Each path below is one point turned by a fixed rotation once a step. After each direction that follows a path, write how fast that rotation turns it, in degrees each step (0 if it stays still).
Each turn is a multiple of 5 degrees from 10 to 175, or 0.
Path 1:
-1.40 +1.06 -0.39 -0.44 +1.92 +0.72 +1.09 -1.88 +1.21 +2.80 +2.95 -2.83 -0.03 -0.35
+0.10 -0.33 -0.85 +2.03 +1.79 +1.38 +0.38 -2.01 -0.51 +2.76 -1.72 +1.22 -3.96 -0.31
+1.19 -2.38 +3.24 +0.56 -2.35 +2.81 -0.94 +0.45 +0.11 +0.90 -0.30 +2.24 -1.10 +0.94
+0.00 -0.85 +1.41 -0.75 -1.19 +2.11 +0.47 +0.46 +3.45 -0.33 -0.81 -3.03 +2.20 -0.77
+0.97 +2.37 +0.21 -2.08 +1.58 -0.37 +3.16 -0.50 -0.06 +0.50 -2.08 -2.91 -1.80 +0.92
+0.32 +0.35 +0.49 -0.82 +0.06 +0.15 +2.13 -3.17 -0.84 +0.18 +1.78 +1.84 -2.32 +3.69
+0.59 -1.93 -1.94 +1.44 -2.00 +2.31 +0.92 -2.54 +1.11 +1.02 -0.71 +2.26 +2.67 +0.14
+1.08 -1.13 +0.81 -1.06 +0.04 +2.03 +2.25 +2.22 -2.15 +1.63 -0.87 -1.39 +2.53 -1.63
-2.19 -1.11 +1.33 -0.04 +0.47 +0.30 +1.93 -0.39 -1.09 +0.92 +2.68 -3.91 -1.25 +0.80
-0.62 +0.63 -0.76 +2.81 -1.12 -0.32 -0.03 -3.16 +0.91 +2.60 -1.83 -1.49 -2.88 +0.49
+2.86 +0.88 +2.08 -0.43 -0.65 +2.74 -1.33 +0.11 +0.81 +3.72 -0.56 +2.24 -0.12 +0.76
-0.93 -2.19 +1.31 -2.01 +1.55 +4.50 +0.94 +0.47 +2.29 -0.67 +0.59 -0.37 +0.72 -0.50
-0.13 -0.34 -0.03 -0.33 -0.83 +0.74 +3.61 -0.34 +0.15 -1.98 -3.35 -2.52 -2.16 -0.48
+2.29 +0.64 +1.81 -0.26 -2.33 -2.05 +2.29 -2.01 -0.38 +0.84 +1.03 -0.40 -0.87 +2.73
+0.69 -0.55 -1.66 +0.10 +0.89 +1.13 +0.41 -3.35 +1.76 +2.29 +0.75 +0.48 +3.31 +1.95
-0.71 -0.15 -1.35 -0.42 +1.78 +3.86 +1.85 +0.10 -2.78 +1.76 -1.69 +0.74 +0.30 -0.81
-1.12 -2.10 +2.20 +0.57 -2.40 +1.51 +2.35 +0.58 -2.15 +0.54 +2.21 -0.90 -2.17 -0.90
+0.44 -1.75 +0.54 +2.81 -1.50 -1.08 +0.24 -1.83 +2.78 +2.17 -0.51 -3.16 -0.40 -0.55
+2.14 +1.16 +1.28 -1.06 +1.80 +0.97 -1.13 -0.21 +0.56 +3.90 -2.00 -0.94 -0.38 +2.10
-1.57 +0.49 +1.21 -2.03 +0.55 +4.64 -0.30 -0.92 +0.67 -0.61 +0.92 +1.09 -1.18 +1.99
-0.39 -0.22 -0.68 +0.46 -2.31 +1.83 +3.23 -1.49 +2.17 -2.02 -1.68 +0.70 -1.24 -2.17
+3.71 -1.26 +1.89 -0.93 -0.96 -1.67 +3.38 +0.18 +0.03 +0.81 -0.74 -0.64 +0.93 +0.03
-0.12 -2.18 +0.00 -0.86 +1.51 +0.14 +0.49 -2.11 -0.33 +1.30 +1.14 -2.56 +1.85 +4.14
-2.04 +1.82 -2.64 +0.69 -0.75 +3.15 +0.93 -2.03 -2.16 +1.33 -1.86 -0.65 +0.18 +1.04
+0.70 +0.54 +1.49 +0.56 -1.92 +1.83 +2.26 +0.45 -1.35 +2.42 +2.46 +1.92 -1.24 -2.04
+0.48 -3.79 +1.44 +1.25 +1.12 +0.43 +0.91 -0.75 +2.86 +1.85 +1.35 -1.46 -0.32 -1.57
+0.67 -1.27 +1.30 +0.09 +1.08 +1.11 -0.61 +0.27 -0.17 +1.32 -4.24 -3.04 -1.47 +1.84
-0.12 +2.66 +2.47 -1.42 -2.35 +2.48 -0.43 -0.76 -0.19 +0.46 +0.53 -0.89 -0.91 +3.00
+0.20 +1.83 -0.82 -0.66 -0.54 +2.24 +2.50 -2.70 +3.97 -0.20 +1.01 +0.96 +0.17 -1.70
+2.89 -2.17 +0.22 -0.91 +2.12 +0.46 +3.62 -0.03 -0.34 +0.50 -1.74 +1.80 -0.85 -0.54
-0.39 -3.93 +1.70 -0.26 -1.03 +0.79 +1.53 -0.73 -2.17 -0.59 +0.44 -1.01 +1.04 +3.48
-1.29 +1.19 -1.61 +1.51 -2.74 +1.00 +1.10 -1.66 -0.29 +1.81 -1.06 -3.11 +2.26 +0.96
+1.19 +2.75 +0.22 -0.31 +0.62 +1.13 +1.80 -0.22 -1.00 +4.61 +1.58 -0.25 -0.59 -1.57
-0.78 -2.99 +1.27 +0.78 +2.35 +1.98 +0.61 -1.36 +1.20 +1.65 +2.35 +1.22 -2.87 -0.01
+0.06 -3.26 +0.80 +1.91 -1.73 +2.36 -0.76 -0.18 +0.79 +0.19 -4.37 -0.70 -1.24 +0.20
+1.86 +1.34 +3.46 -1.62 -2.79 +1.43 +0.58 +1.52 +0.69 +0.66 -0.76 -2.39 +0.49 +0.83
Directions:
+1.38 +0.97 +0.34 -0.34 -0.06 -0.30 +0.38 +1.10 -1.61 +0.73 -1.46 +0.50 -0.60 -0.30
130
+0.60 -0.20 +0.02 +0.64 +0.39 -1.70 +1.22 -0.74 +0.52 +0.03 +0.80 +0.28 -1.74 -0.76
90
-0.82 -0.37 +0.26 +1.27 +0.14 +0.22 -1.27 +0.53 -0.55 +1.88 +0.55 -0.64 -0.59 -1.06
45
+0.80 +0.74 +0.37 +0.78 -2.46 -0.28 -0.15 -0.20 +0.81 +0.33 +0.31 +0.49 +0.93 -0.63
100
Path 2:
+3.01 +0.03 -1.21 +2.75 -0.38 +2.70 +0.76 +2.85 +0.10 +1.15 +2.33 +0.16 +1.17 +2.20
+4.02 -1.15 +1.08 +3.75 +0.22 -0.82 -0.28 -0.72 -0.48 +0.52 -1.90 +1.76 -1.84 +1.18
+3.02 +0.90 -3.54 +1.31 +0.55 -1.79 +2.46 +1.95 -1.32 -1.25 -1.30 -1.32 -0.76 +0.55
+4.23 -0.78 -1.68 -0.50 -3.56 -0.25 -1.61 +0.95 -0.23 +1.76 -1.30 -0.54 +1.78 +1.06
+3.36 +1.49 -1.34 +1.67 +0.78 +3.32 +0.73 +1.03 -1.33 +3.71 +0.95 +0.35 -0.79 +0.20
+3.02 -1.03 +0.14 +4.41 -0.42 +0.11 +1.07 +1.35 +0.57 -1.11 -0.38 +1.73 +0.89 +3.18
+4.33 -0.65 -2.31 +1.54 +0.23 -2.37 +1.18 -0.99 -2.02 -0.03 -2.36 -0.33 -1.97 -0.43
+3.83 +0.77 -3.07 -0.34 -1.93 -0.10 +0.64 +3.06 -0.07 +0.10 +0.79 -2.08 +1.55 +1.35
+3.81 +0.21 +0.16 +1.54 -1.74 +1.85 -2.00 +0.15 -0.40 +3.77 -1.25 +0.75 -0.58 +1.05
+2.18 +1.01 -1.71 +3.94 +1.39 +1.19 +3.12 +1.67 -1.03 +0.15 -0.28 +1.31 -0.72 +1.89
+4.01 -2.37 -1.38 +2.43 -1.98 -2.40 -0.05 -0.43 -0.44 -1.19 -1.98 +0.59 +0.71 +1.04
+4.62 +0.85 -3.26 +0.05 -0.11 +0.07 +0.65 +0.92 -1.81 +1.45 +0.34 -2.83 -0.99 -1.07
+3.51 +0.92 +0.19 +1.25 -1.99 +1.44 -1.38 +2.93 +1.00 +1.52 +0.16 +0.11 +0.91 +3.14
+3.02 +0.95 -0.80 +3.36 +0.76 +0.77 +1.52 -0.48 -1.54 +2.45 -2.45 +2.62 -1.85 +0.85
+2.77 -1.41 -3.34 +2.56 -0.72 -0.89 +2.35 +1.31 -0.50 -1.83 -0.16 +0.44 +1.87 +1.42
+5.43 -1.77 -1.59 +0.16 -1.76 -0.76 -1.15 -0.88 -0.99 +1.65 -0.64 -1.68 -0.42 -0.82
+3.53 +2.68 -1.20 +1.25 +0.49 +1.81 +0.21 +3.63 -0.49 +1.44 +1.16 -1.45 -0.99 +1.63
+2.81 +0.20 +0.58 +3.10 -1.59 +0.00 -0.51 +0.31 +0.36 +0.98 -2.97 +2.74 +0.11 +2.86
+2.65 +0.04 -4.00 +2.36 +0.66 -0.32 +3.29 -0.15 -2.11 +0.60 -1.36 +0.30 -0.20 -0.60
+4.63 -2.30 -1.55 +1.37 -2.41 -0.29 -0.48 +1.22 +0.55 -0.52 +1.14 -1.00 +2.10 +1.30
+4.68 +1.19 -0.38 +1.17 +0.84 +1.03 -1.04 +0.71 -1.37 +2.79 +0.26 -0.83 -2.82 +0.03
+2.26 +1.94 -0.98 +2.87 -0.39 +0.50 +1.26 +3.13 +0.38 -0.59 -1.77 +1.11 +0.44 +3.71
+3.30 -1.22 -2.57 +1.71 -1.76 -1.01 +0.61 -1.86 -1.39 +1.50 -3.33 +1.79 +0.07 -0.01
+3.70 -0.96 -3.78 +1.11 -0.55 +1.20 +1.77 +1.75 -0.78 +0.58 +2.04 -1.41 +1.10 +0.05
+4.98 -1.06 +1.62 +2.03 -1.27 +0.31 -2.48 +0.89 +0.29 +1.18 +0.15 -0.26 -0.95 +1.65
+2.95 +2.88 -1.37 +2.40 +1.59 -0.12 +1.84 +2.06 -1.46 +0.82 -1.94 +0.46 -2.34 +1.55
+2.91 -0.46 -2.16 +1.49 -2.96 -1.33 +0.76 +0.97 -0.06 -0.58 -2.88 +1.52 +2.28 +2.20
+3.84 -1.03 -2.92 +0.81 -0.72 +1.20 +0.70 -0.91 -1.63 +3.11 +0.11 -0.90 +0.18 -1.52
+4.09 +0.04 +0.21 +2.56 -0.61 +1.69 -0.18 +2.98 +0.74 -0.12 +2.34 -0.56 +0.57 +2.65
+4.15 +0.47 +0.86 +2.50 +0.25 -1.25 -0.66 +0.04 -0.99 +0.92 -2.86 +1.15 -2.75 +1.10
+2.18 +1.38 -3.99 +1.23 -0.71 -0.93 +2.95 +2.20 -0.90 -0.80 -1.69 -0.14 +0.71 +1.11
+3.76 -2.10 -1.89 +0.66 -3.33 +0.37 -1.21 -0.58 -0.33 +2.34 -1.08 +0.30 +1.82 +0.48
+4.02 +0.68 -1.45 +2.45 +1.53 +2.91 +0.69 +1.51 -1.06 +2.25 +2.09 -0.33 -0.95 +0.45
+3.58 -0.42 +0.90 +3.49 -1.12 -1.16 -0.32 +1.46 +0.68 -1.50 -1.25 +1.04 -0.58 +3.04
+3.58 +1.14 -3.09 +0.78 -0.19 -1.94 +1.18 -0.18 -1.96 +0.80 -3.07 -0.17 -1.55 -0.54
+3.00 -0.14 -2.85 +0.04 -2.74 +0.82 +0.41 +2.36 +0.56 +1.32 +0.10 -0.92 +2.82 +1.63
Directions:
+0.65 +0.87 +0.30 -1.28 +1.46 -0.69 +0.11 -1.03 +1.04 +0.00 +0.62 +1.13 +1.07 +0.03
0
+0.35 -0.86 -1.63 -1.31 -0.96 -0.72 +0.15 -0.54 -0.31 -0.11 +0.15 -1.08 +1.07 -1.00
90
